One turning vector, and how many ticks it has turned
The counts run from 0 to 176.
[111 116 162 164 149 101 152  83 143 116 176 148 105 108 130 105 119  56
 150  87  87 162 116  83 117 143 130 130 145 131 134 161  90 129 117 102
 117 135]	46
[124 128 178  95 114 125 131  57 118 123 180 135 159 135 118  90 121 148
  92 145  92 159 125  96 137 103 108 152 125 111 129 130 114 107 170 103
 126  89]	19
[125 170 178 128 137  96 121  85 107 150 121 168  94 101 104 152 102  90
 149 124 122 130  83  85 131  95 101 136 142 131  99 135 122 126 164  84
 116 124]	142
[131 155 165 135 137 104 131  71 155 152 125 146 119 111 115 113  75  93
 152 118 100 154  93 107 119  75  99 141 144 168 134 152 145 132 154 104
 119  88]	23
[151  93 162 124 121 147 124 116  70 117 182 125 138 138 121  88 103  71
  99 102  76 103 115 123 159 166 118 120 131 116 148 139 113 110 116 113
 105 100]	72
[134 129 172 149 118 139 137 100  93 110 151 142 184 132 167 105 131  97
 143 111  70 155 135  99 173 139 119 137 129 146 155 102 109 108 124  91
 101  85]	151
[144 170 128 154 162  63 138 113 111 116 174 168  82 127 140 123 128 154
 126 134  91 128  83  88 171  99 127 153 117 122 111 139 109 134 121 155
 116 113]	121
[155 176 154 137 118 132 128 119  65  95 152 118 127 104 130 120 152  94
 106 110  78 106 103 118 178 164 120 124  84 104 119 116  92 114 112  98
 130 119]	109
[156 115 174 145 127 141 149  98 119 129 136 134 166 108 121 130 106  61
 161  89  74 151 104 102 129 120 108 117 139 161 148 140 105 131 156  75
 143 118]	167
[123 160 148 153 151  88 128  95 119 101 204 134  71 119 138 102 131  97
 116  92 122 136 119  84 130 144 137 138 113 101 109 156  71 126 114 124
 125 152]	84
[214 150 153 139 136 139 131 135  87 125 146 122 166 120 129 136 106 119
 142 107  99 106  93 122 153 101  87 128 120 171 135 101 107 136 175 101
 157 105]	130
[114 187 155 123 137  91 148  62 138 101 163 143 124 102 141 112 128 120
 138 140  79 166 131  91 154 112 125 150  98 112 119 148  91 127 138 112
 145 100]	4
[159 160 139 113 142  87 135 116 109 146 144 155 128 136 116 112 112 146
 135 167  77 127  83 115 176  85  91 165 137 126 113 107 146 140 150 137
 120  66]	0
[162 162 153 145 130 127 162 103 106  86 155 120 153  74 129 123 153 119
 116 134  71 134 114 132 177 145 101 128  93 139 130  94  95 119 131  80
 146 107]	148
[155 109 140 109 120 134 140  94 117 124 174 116 143 165 115  60 127 125
  86 114  50 141  91 125 149 123 113 143 114 113 145 124 145 129 109 138
 116  80]	56
[165 118 148 146 135 125 162 125  98 141 138 147 156 134 111 122 177 124
 134 118  67 146  59 101 160 127  97 148 133 122 116  73 136 143 129 104
 122 111]	14
[203 180 144 141 134 144 137 119 105 126 142 108 160 129 140 117 147 137
 132 109 103 140  93 119 152 105  87 149 110 144 123  66 121 143 154 106
 141 100]	132
[161 173 115 149 158  88 121 116 153 136 170 125  79 149 138  71 111 113
 135 114  93 131  94 121 137 102 118 163 126 130 121 124 136 148  94 169
 110  89]	80
[121 145 159 152 137  95 126  83 104 119 177 167 132 154 163  98 122 169
 103 118 107 159 110  79 163  90 124 150 133 140 144 125 121 109 130 129
  88  92]	137
[138 156 130 132 154  79 163  82 179 107 189 123 101 111 121  70 114 132
 116 141  80 154 116 128 138 109 105 154 111 132 124 131 117 139 124 140
 140  89]	42
[130 161 171 130 137 105 129  97  75 104 163 150 117 105 132 152 129  92
 127 110  95 129 112  74 151 135 133 122 112 107 113 164  68 115 154  91
 145 145]	125
[177  80 161 149 151 128 151 135 121 139 181 128 114 106  94 115 113  80
 136 100 119 105  86 119 113 136  84 122 154 145 112 109 105 143 166  97
 139 138]	50
[161 174 143 159 153  91 111 125  96 143 140 154  62 109 110 139 100  95
 130 100 120  94  60 108 142 105 105 132 133 149 109 133 134 136 128 122
 111 126]	104
[170 116 147 115 116 144 145 112 112 137 156 111 142 149  91  83 156 101
 113 103  56 133  63 125 142 138  97 144 119 100 120  93 145 146 117 122
 135 102]	54
[142 104 163 133 120 137 131 116  71 114 172 125 130 131 118  94 125  68
  97  98  65 107 104 121 164 177 121 122 124 107 139 138 114 111  99 108
 103 116]	71
[105 135 159 147 148  99 155  70 157 106 181 141 101 108 136  94 129  72
 142  98  90 173 126  92 118 138 129 139 130 122 130 155  95 129 113 106
 130 134]	45
[167  71 161 159 148 123 154 125 119 136 178 147 113 115 100 114 104  74
 142  93 114 109  91 105 114 137  96 118 163 155 127 133 103 135 158 104
 127 139]	49
[181 132 158 156 143 126 160 127 117 137 145 141 145 106 114 136 162 104
 155 104 105 137  79 100 136 127  83 140 143 146 107  62 111 148 162  88
 137 135]	12
[179 134 171 137 131 135 127 127  66 132 132 143 151 119 127 156  94  83
 153  93  87 105  95  97 153 110 110 113 133 154 141 154 101 126 168  91
 143 122]	128
[147 164 152 138 138 118 101  84 109 113 199 129 116 166 164  74 105 146
  91  93 122 141 130  97 139 100 126 149 118 135 140 138 106 104 127 141
  97  97]	98
[167 204 152 136 149 115  98 116 121 148 149 129 117 155 151 109 120 113
 165 123 137 143 114  93 137  95  98 173 140 131 100  81 118 141 151 133
 109  89]	117
[164 164 131 135 130 130 110 103 101 120 175 116 137 175 155  74 121 137
  89  88  78 140 103 108 157 111 130 150 106 127 149 123 128 126  95 152
 103  83]	96
[151 102 151 125 125 119 162 103  90 129 169 154 160 152 116 100 151 157
  96 133  52 141  74 106 178 114 104 149 127 118 134 101 135 126 133 120
 116  93]	16
